[[-27.0   6.5  35.5 -15.3   9.6  -1.8  13.8   2.4   5.8 -11.4  25.3   5.6
   10.0]
 [ -9.1   3.0   8.2  -1.9   5.8  -2.4   1.7  -0.1  -0.1 -12.7   6.9   8.2
    4.6]
 [-18.1   5.4  20.0  -4.2   8.8  -3.7   5.5  -0.6   3.3 -19.0  14.4   9.3
    8.1]
 [-18.5  24.7  73.6 -61.2 -18.0 -21.4  -1.6  20.1 -33.6  -0.3  12.2  19.6
   10.1]
 [-24.8   7.2  31.9 -10.4  10.4  -3.2  10.3   0.1   5.4 -14.9  22.9   6.3
    9.9]]
->
[[-27.0  -9.1 -18.1 -18.5 -24.8]
 [  6.5   3.0   5.4  24.7   7.2]
 [ 35.5   8.2  20.0  73.6  31.9]
 [-15.3  -1.9  -4.2 -61.2 -10.4]
 [  9.6   5.8   8.8 -18.0  10.4]
 [ -1.8  -2.4  -3.7 -21.4  -3.2]
 [ 13.8   1.7   5.5  -1.6  10.3]
 [  2.4  -0.1  -0.6  20.1   0.1]
 [  5.8  -0.1   3.3 -33.6   5.4]
 [-11.4 -12.7 -19.0  -0.3 -14.9]
 [ 25.3   6.9  14.4  12.2  22.9]
 [  5.6   8.2   9.3  19.6   6.3]
 [ 10.0   4.6   8.1  10.1   9.9]]

[[ -8.2  53.8  31.3 -18.9   4.8  10.5  -2.5  45.2 -28.1  36.2]
 [ 28.3 -10.3  48.2  34.8 -38.1 -29.2  52.6  32.3   5.4 -13.1]
 [-12.7  56.8   3.1 -11.1  34.9  -7.8   8.4 -22.3 -15.2 -60.7]
 [-43.1  12.6  -4.4   7.2 -26.0  19.0 -29.7  23.1  20.3 -11.5]
 [ 43.2  44.7 -20.8 -20.1 -35.8   3.7 -44.2 -25.8  36.6  23.2]
 [ -0.9  -0.6  26.5  -7.6  25.3 -32.9 -31.1   6.8  16.4  16.3]]
->
[[ -8.2  28.3 -12.7 -43.1  43.2  -0.9]
 [ 53.8 -10.3  56.8  12.6  44.7  -0.6]
 [ 31.3  48.2   3.1  -4.4 -20.8  26.5]
 [-18.9  34.8 -11.1   7.2 -20.1  -7.6]
 [  4.8 -38.1  34.9 -26.0 -35.8  25.3]
 [ 10.5 -29.2  -7.8  19.0   3.7 -32.9]
 [ -2.5  52.6   8.4 -29.7 -44.2 -31.1]
 [ 45.2  32.3 -22.3  23.1 -25.8   6.8]
 [-28.1   5.4 -15.2  20.3  36.6  16.4]
 [ 36.2 -13.1 -60.7 -11.5  23.2  16.3]]

[[ 12.2  29.9   2.1  81.3  14.9  25.8  53.6 -16.3  38.7  32.9  65.9]
 [ 20.0  33.2  12.6 -20.3 -14.1  43.8  -3.6  27.8  -9.3 -22.1  -0.9]]
->
[[ 12.2  20.0]
 [ 29.9  33.2]
 [  2.1  12.6]
 [ 81.3 -20.3]
 [ 14.9 -14.1]
 [ 25.8  43.8]
 [ 53.6  -3.6]
 [-16.3  27.8]
 [ 38.7  -9.3]
 [ 32.9 -22.1]
 [ 65.9  -0.9]]

[[-39.8 -36.8  31.0  48.1 -29.3 -40.5]
 [-30.9  36.5   5.2  37.0  58.7  35.8]
 [  1.5  10.6  -9.2  55.4   8.2  19.7]
 [ 21.1 -24.0 -26.0  10.1 -14.7 -16.5]
 [ -6.0 -57.2  22.7 -15.5 -70.2 -63.8]
 [ 36.3  21.9 -35.0   8.2  17.6  32.9]
 [ 17.5  74.2 -29.0   6.1  79.8  81.8]
 [-10.0 -25.8  34.5 -25.5 -51.9 -36.1]
 [-18.5   7.3  -4.8  58.9  28.7  14.8]
 [ 15.8  72.7 -33.3  14.6  85.3  82.3]
 [ 16.4  19.9 -16.2  24.5  13.1  29.5]]
->
[[-39.8 -30.9   1.5  21.1  -6.0  36.3  17.5 -10.0 -18.5  15.8  16.4]
 [-36.8  36.5  10.6 -24.0 -57.2  21.9  74.2 -25.8   7.3  72.7  19.9]
 [ 31.0   5.2  -9.2 -26.0  22.7 -35.0 -29.0  34.5  -4.8 -33.3 -16.2]
 [ 48.1  37.0  55.4  10.1 -15.5   8.2   6.1 -25.5  58.9  14.6  24.5]
 [-29.3  58.7   8.2 -14.7 -70.2  17.6  79.8 -51.9  28.7  85.3  13.1]
 [-40.5  35.8  19.7 -16.5 -63.8  32.9  81.8 -36.1  14.8  82.3  29.5]]

[[-11.9   4.7 -17.9 -19.5  -9.5  19.9  -8.2 -25.5  23.8  18.1 -15.6]
 [ -0.6 -23.7 -24.4 -18.2 -20.5  73.5  -2.4 -11.9  42.2 -18.3   9.3]]
->
[[-11.9  -0.6]
 [  4.7 -23.7]
 [-17.9 -24.4]
 [-19.5 -18.2]
 [ -9.5 -20.5]
 [ 19.9  73.5]
 [ -8.2  -2.4]
 [-25.5 -11.9]
 [ 23.8  42.2]
 [ 18.1 -18.3]
 [-15.6   9.3]]

[[-75.7  28.1]
 [ 63.8   9.3]
 [ 72.0 -82.4]
 [ 69.7  61.0]
 [-65.8  58.0]
 [-52.2  16.2]
 [-27.5  85.7]
 [ 59.9 -20.0]
 [ 39.3  -8.0]
 [ 65.0 -39.7]
 [ 36.7  -4.0]
 [ 22.2  40.1]]
->
[[-75.7  63.8  72.0  69.7 -65.8 -52.2 -27.5  59.9  39.3  65.0  36.7  22.2]
 [ 28.1   9.3 -82.4  61.0  58.0  16.2  85.7 -20.0  -8.0 -39.7  -4.0  40.1]]

[[  4.2   4.2 -25.4  -9.5  -5.1  34.8 -42.8  -6.6]
 [ 23.5  23.5 -18.9 -17.8  25.3  -6.0 -42.9 -15.7]
 [ -4.4  -4.4 -19.2 -51.7  54.2 -35.4   2.6  -3.6]
 [ 30.5  30.5 -21.5  -4.7  19.6  10.2 -68.1 -11.1]]
->
[[  4.2  23.5  -4.4  30.5]
 [  4.2  23.5  -4.4  30.5]
 [-25.4 -18.9 -19.2 -21.5]
 [ -9.5 -17.8 -51.7  -4.7]
 [ -5.1  25.3  54.2  19.6]
 [ 34.8  -6.0 -35.4  10.2]
 [-42.8 -42.9   2.6 -68.1]
 [ -6.6 -15.7  -3.6 -11.1]]

[[ -1.6   5.0  20.1  20.4   0.6 -77.0  20.6]
 [  0.6  -1.0  12.9  17.8   4.2  27.7  28.0]]
->
[[ -1.6   0.6]
 [  5.0  -1.0]
 [ 20.1  12.9]
 [ 20.4  17.8]
 [  0.6   4.2]
 [-77.0  27.7]
 [ 20.6  28.0]]
---
[[ 73.6 -68.7 -79.7  48.4]
 [ 25.5  -0.1  11.2  57.3]
 [-33.0  16.9 -38.9 -48.6]]
->
[[-68.7 -79.7]
 [ -0.1  11.2]]

[[-51.4  21.7 -37.1 -46.7]
 [ 33.7  21.6  64.2  76.1]
 [ 18.3 -75.6  -3.5 -19.9]
 [-55.2  38.5  -4.6  38.8]]
->
[[ 21.7 -37.1]
 [ 21.6  64.2]]

[[  0.2  -9.7 -17.8  49.8]
 [-58.4  29.4   2.2  46.7]
 [ -1.4  76.0  38.9 -28.1]]
->
[[ -9.7 -17.8]
 [ 29.4   2.2]]

[[-44.8  64.3  -5.5  44.3]
 [  3.5  23.9 -19.9  24.8]
 [-16.4 -41.0  15.0 -62.0]
 [ 29.2  17.2 -46.3  23.0]
 [ 19.3 -29.5  34.3 -53.9]]
->
[[ 64.3  -5.5]
 [ 23.9 -19.9]]

[[ -4.3  13.6 -16.6 -24.6 -62.1]
 [ 22.3  53.1  24.8  22.9  30.1]
 [ 17.8  -6.6  29.9 -20.4 -25.9]]
->
[[ 13.6 -16.6]
 [ 53.1  24.8]]

[[ 19.5  18.2 -75.9]
 [ 23.3  48.8  54.7]]
->
[[ 18.2 -75.9]
 [ 48.8  54.7]]
